128 stands for zero in the data rows.
Here are some points, one per row:
tensor([ 80, 133, 159, 126, 176, 141, 159, 135,  82, 140, 116, 148, 119,  93, 146, 118, 130,  75, 132, 122, 140, 109,
         54, 104, 120, 192, 112, 113, 158, 131,  98, 131])
tensor([ 95, 124, 126, 112, 181, 131, 181, 119, 154, 119, 111,  90,  64, 106, 117, 123,  74, 166,  61, 106, 153, 103,
        146, 126,  72, 154, 123, 115, 124,  74, 134, 135])
tensor([ 96, 112, 105, 104, 108,  88, 155, 117, 121,  98, 107, 112, 121, 139, 127, 153, 174, 169, 112, 152, 154, 131,
        123, 128, 164, 186, 139, 111, 157, 147, 126,  78])
tensor([118,  95, 139, 125, 131, 148, 201, 145, 161, 119, 122, 153, 139, 121, 124, 134, 153, 130, 107, 136, 113, 122,
        105, 126, 137, 131, 107, 123, 139, 151, 129, 108])
tensor([ 89, 136, 138, 120, 141, 159, 197, 141, 151, 129,  89, 137, 140,  85, 141, 106, 153, 132, 106, 136, 142, 165,
        129, 110, 127, 162, 148, 157, 128, 106,  97, 136])
tensor([139, 142, 166,  90, 116, 149, 128,  98, 142, 105, 167, 135,  97, 142, 145, 131, 142, 104, 109, 209, 140, 136,
        135, 131, 114, 108,  81, 143, 137, 160,  95, 112])
tensor([167, 111, 146,  94, 121, 120, 125, 117, 156, 149, 132,  94, 161, 100,  69, 107, 119,  87, 135,  94, 122, 120,
         52, 111, 153, 126, 124, 135, 100, 102,  91,  95])
tensor([131,  94, 132, 108, 120, 107, 123,  93, 112, 170, 198, 115, 155, 102,  45, 104, 120, 108, 159, 108, 130, 134,
         78, 139, 157, 160, 111, 145, 115, 103,  97, 105])
tensor([164,  83, 105,  74, 170, 147, 119, 124, 116, 142, 143,  72, 141, 102, 163, 142, 122, 132, 133, 141,  88, 140,
         78, 124, 149, 164, 114, 137,  61, 122, 111, 110])
tensor([134, 104, 137, 134, 142, 137, 157, 124, 152, 108,  91, 102, 118, 132, 130, 158, 127, 171, 113, 133, 166, 123,
        109, 107, 114, 148, 142, 162, 119, 183, 133, 123])
tensor([154,  97,  82, 179,  86, 114,  98, 120, 168, 141,  86, 126, 119, 141, 145, 132, 147, 129, 178, 137, 159, 127,
        152, 106, 132, 158,  86, 167, 135, 131, 117, 136])
tensor([159, 108,  93, 143, 123, 165, 121, 151, 153, 154,  88, 129, 172, 165,  99,  94, 121, 121, 129, 143, 105, 145,
        139, 120, 115, 133, 114, 163, 170, 144, 130,  89])
tensor([148, 127, 128, 148, 134, 108, 104, 147, 151, 149, 158,  84, 167, 137, 142, 109, 156, 162, 144, 125,  92, 153,
        119, 147,  93, 155,  80, 155, 183, 146, 135,  94])
tensor([181, 113, 117, 176, 133, 110,  70, 113, 102, 188, 118, 110, 162, 136, 132, 101, 112, 148, 134, 117, 135, 101,
        165,  84, 116, 138, 149, 157, 188, 203, 114, 110])
tensor([215, 177,  90, 125, 119, 100, 116,  84,  64, 125,  58, 121, 123, 133, 106,  82, 176, 151, 226, 138,  35,  48,
        172, 114,  40, 120, 119, 122, 192, 164,  99, 188])
tensor([111,  99, 200,  74, 115, 153,  86,  93, 132, 105, 165, 157, 124, 113, 118, 119, 144, 112, 188, 117,  80, 122,
        166, 118, 168, 124, 165, 209, 157, 133, 134, 136])
tensor([144,  90, 145,  73,  93, 125,  87, 140, 129, 100,  91, 124, 159, 177, 169, 135, 109, 165, 116, 171, 134, 127,
        134,  91, 144,  71, 137, 128, 163, 101, 137, 170])
tensor([131,  82, 155,  63, 126, 120, 109,  74, 133,  95, 125, 177, 139, 126, 166, 126, 149, 114, 143, 135, 135, 102,
        134, 176, 166, 120, 141, 148, 136, 144, 132, 130])
tensor([104, 142, 153, 148, 195, 166, 108, 140, 142,  61, 139, 124, 158, 113, 126, 148, 100, 100, 148, 166, 120, 121,
        152, 117, 159, 141, 134,  86, 165, 103,  78, 138])
tensor([119, 150, 176, 125, 147, 130, 126,  93, 127, 107, 122, 133, 167, 114, 135, 136, 125, 155, 112, 183, 182, 167,
        156, 175, 161,  87, 113, 115, 122, 127, 110, 176])
tensor([150, 125, 110,  99, 190, 120, 200, 147,  81, 155, 120, 147,  79, 121, 102, 113,  69, 129, 147, 113, 130, 124,
        156, 142, 157, 159,  97, 117, 142,  62, 143, 119])
tensor([132, 138,  89, 106, 207,  67, 142, 121, 111, 102, 131, 138,  96, 131, 141,  82, 187, 137, 109,  50, 181, 186,
        151, 113,  91,  33, 152, 132, 103,  66,  92, 106])
tensor([ 63, 186, 105, 118, 177, 143,  74, 183, 128, 157, 157, 153,  77, 196, 134,  99, 134, 158, 197, 102, 131, 121,
         90, 133, 169,  24, 152, 103,  96, 141, 155,  95])
tensor([110, 148,  75, 197,  93, 128,  88, 183,  78,  95, 148, 129,  67, 135, 106, 115, 137, 150,  72, 154, 104,  86,
         77, 212, 172,  95, 191, 202, 102, 118, 116, 158])
tensor([ 48, 167,  95,  90, 118, 154,  61, 178, 175, 202, 132, 116,  93,  97, 137, 115, 100, 116, 124,  89, 143, 122,
        187, 164, 102, 134, 133,  77,  74, 146, 118, 132])
tensor([127, 153, 160, 119, 122,  71, 168, 208, 151, 161, 144, 109, 101, 159, 129, 125, 132,  47, 117, 128, 101, 122,
        152, 171, 165, 111, 163,  82,  58, 146, 120, 112])
tensor([127, 170, 117, 162, 110,  41, 205, 154, 116, 136, 187, 119, 130, 160, 154, 114,  68,  81, 108, 171, 103, 155,
         99, 143, 150, 152, 163, 161,  67, 131, 149, 152])
tensor([ 32, 177,  92, 111,  77, 168, 100, 160,  85, 142, 164,  97, 180, 128, 130, 136, 125, 106, 100,  49, 153,  75,
        194, 135,  96, 100,  94,  96,  45, 116, 111, 143])
tensor([103, 108, 146, 160,  82, 180, 121, 147,  87,  88, 142, 137,  84,  93, 133,  98,  91, 134, 147, 111, 167, 198,
        148, 153,  25, 141, 191,  26,  83, 123, 169,  86])
tensor([104, 126, 105, 179, 119, 114, 149, 185, 154,  87, 201, 142, 104, 190, 132, 102, 101, 133, 135,  93, 140,  97,
         79, 147, 115, 126, 174, 146,  85, 150, 135, 170])
tensor([ 84, 119, 125, 158,  90,  33, 123,  78, 135,  79,  90, 141, 133, 111, 116, 174,  51,  43,  82, 113,  78, 169,
        119, 200, 100, 133, 177, 192,  97, 133, 194, 128])
tensor([117, 148, 106, 173,  62, 199, 120,  46, 167, 151, 167, 240, 162,   0, 201, 139,  98, 156,  76, 133,  72,  85,
        129,  95,  65, 140, 162,  23, 100,  71, 131,  71])
tensor([157, 169, 157, 127, 122, 158, 127, 106, 144,  62, 129,  99, 152, 109, 146, 114, 146, 125, 121, 144, 177, 135,
        155, 149, 198,  96, 118, 129, 153, 139, 164, 120])
tensor([208, 168, 116, 145,  78, 153, 114, 134, 119, 189, 114, 117, 145, 164, 136, 222, 140, 155, 158,  89, 148, 154,
        123, 128, 103, 131, 123, 139, 196, 121, 112, 132])
tensor([212, 175,  84, 115,  90, 127,  72, 143, 140, 141, 118, 125, 144, 139,  88, 158, 164, 125, 118, 113, 137, 149,
        120,  63, 102, 142, 101, 105, 189, 146, 180, 174])
tensor([154,  92, 141, 159, 112, 135, 141, 128, 112, 116, 131, 139, 126, 136, 103, 160, 134, 149,  94,  93, 126, 170,
        173, 123, 174, 103,  97, 130, 154, 182, 119, 157])
tensor([125, 156, 173, 128, 134, 130, 108, 117, 112, 108,  98, 169, 160, 165,  85, 125, 128, 183, 135, 121,  88, 156,
        149, 106, 162, 147,  81, 142, 103, 177, 112, 131])
tensor([172, 133, 112, 170, 128, 163, 118,  97, 126, 141, 114, 121, 138, 185,  98, 222, 210, 135, 113, 160, 155, 118,
        144,  88,  91, 147, 146, 144, 122, 124, 183, 119])
tensor([103,  77, 123, 133, 135,  90, 178, 169, 135, 151, 102, 101,  90, 118, 127, 173, 136, 156, 155, 199, 140, 106,
        123,  71, 103,  73,  90, 110, 160, 103, 153, 126])
tensor([159, 101, 168, 127, 173, 104, 116, 125, 105, 143, 124, 163, 127, 127, 136, 119, 110,  95, 109, 117, 159,  97,
         91, 139, 148, 147,  76, 140, 116,  69, 176, 144])
tensor([ 83,  94, 156, 131, 151, 153, 154,  72, 140, 138, 111,  99, 116, 139, 168,  86, 135, 103, 147, 139,  89, 129,
         89, 119, 158, 137, 129,  64, 152, 110, 118, 172])
There is one direction along which these points spread out most. Where along it does each point below lie, from 0 to 99? The average is 50, and the first point in the table lies past the average. One standard deviation of the points above along it is 16.
tensor([103, 108, 146, 160,  82, 180, 121, 147,  87,  88, 142, 137,  84,  93, 133,  98,  91, 134, 147, 111, 167, 198,
        148, 153,  25, 141, 191,  26,  83, 123, 169,  86]) 75
tensor([125, 156, 173, 128, 134, 130, 108, 117, 112, 108,  98, 169, 160, 165,  85, 125, 128, 183, 135, 121,  88, 156,
        149, 106, 162, 147,  81, 142, 103, 177, 112, 131]) 38
tensor([154,  97,  82, 179,  86, 114,  98, 120, 168, 141,  86, 126, 119, 141, 145, 132, 147, 129, 178, 137, 159, 127,
        152, 106, 132, 158,  86, 167, 135, 131, 117, 136]) 32
tensor([215, 177,  90, 125, 119, 100, 116,  84,  64, 125,  58, 121, 123, 133, 106,  82, 176, 151, 226, 138,  35,  48,
        172, 114,  40, 120, 119, 122, 192, 164,  99, 188]) 12
tensor([144,  90, 145,  73,  93, 125,  87, 140, 129, 100,  91, 124, 159, 177, 169, 135, 109, 165, 116, 171, 134, 127,
        134,  91, 144,  71, 137, 128, 163, 101, 137, 170]) 36
tensor([150, 125, 110,  99, 190, 120, 200, 147,  81, 155, 120, 147,  79, 121, 102, 113,  69, 129, 147, 113, 130, 124,
        156, 142, 157, 159,  97, 117, 142,  62, 143, 119]) 57
tensor([104, 142, 153, 148, 195, 166, 108, 140, 142,  61, 139, 124, 158, 113, 126, 148, 100, 100, 148, 166, 120, 121,
        152, 117, 159, 141, 134,  86, 165, 103,  78, 138]) 52
tensor([ 32, 177,  92, 111,  77, 168, 100, 160,  85, 142, 164,  97, 180, 128, 130, 136, 125, 106, 100,  49, 153,  75,
        194, 135,  96, 100,  94,  96,  45, 116, 111, 143]) 73
tensor([ 95, 124, 126, 112, 181, 131, 181, 119, 154, 119, 111,  90,  64, 106, 117, 123,  74, 166,  61, 106, 153, 103,
        146, 126,  72, 154, 123, 115, 124,  74, 134, 135]) 66
tensor([181, 113, 117, 176, 133, 110,  70, 113, 102, 188, 118, 110, 162, 136, 132, 101, 112, 148, 134, 117, 135, 101,
        165,  84, 116, 138, 149, 157, 188, 203, 114, 110]) 25
tensor([104, 126, 105, 179, 119, 114, 149, 185, 154,  87, 201, 142, 104, 190, 132, 102, 101, 133, 135,  93, 140,  97,
         79, 147, 115, 126, 174, 146,  85, 150, 135, 170]) 70
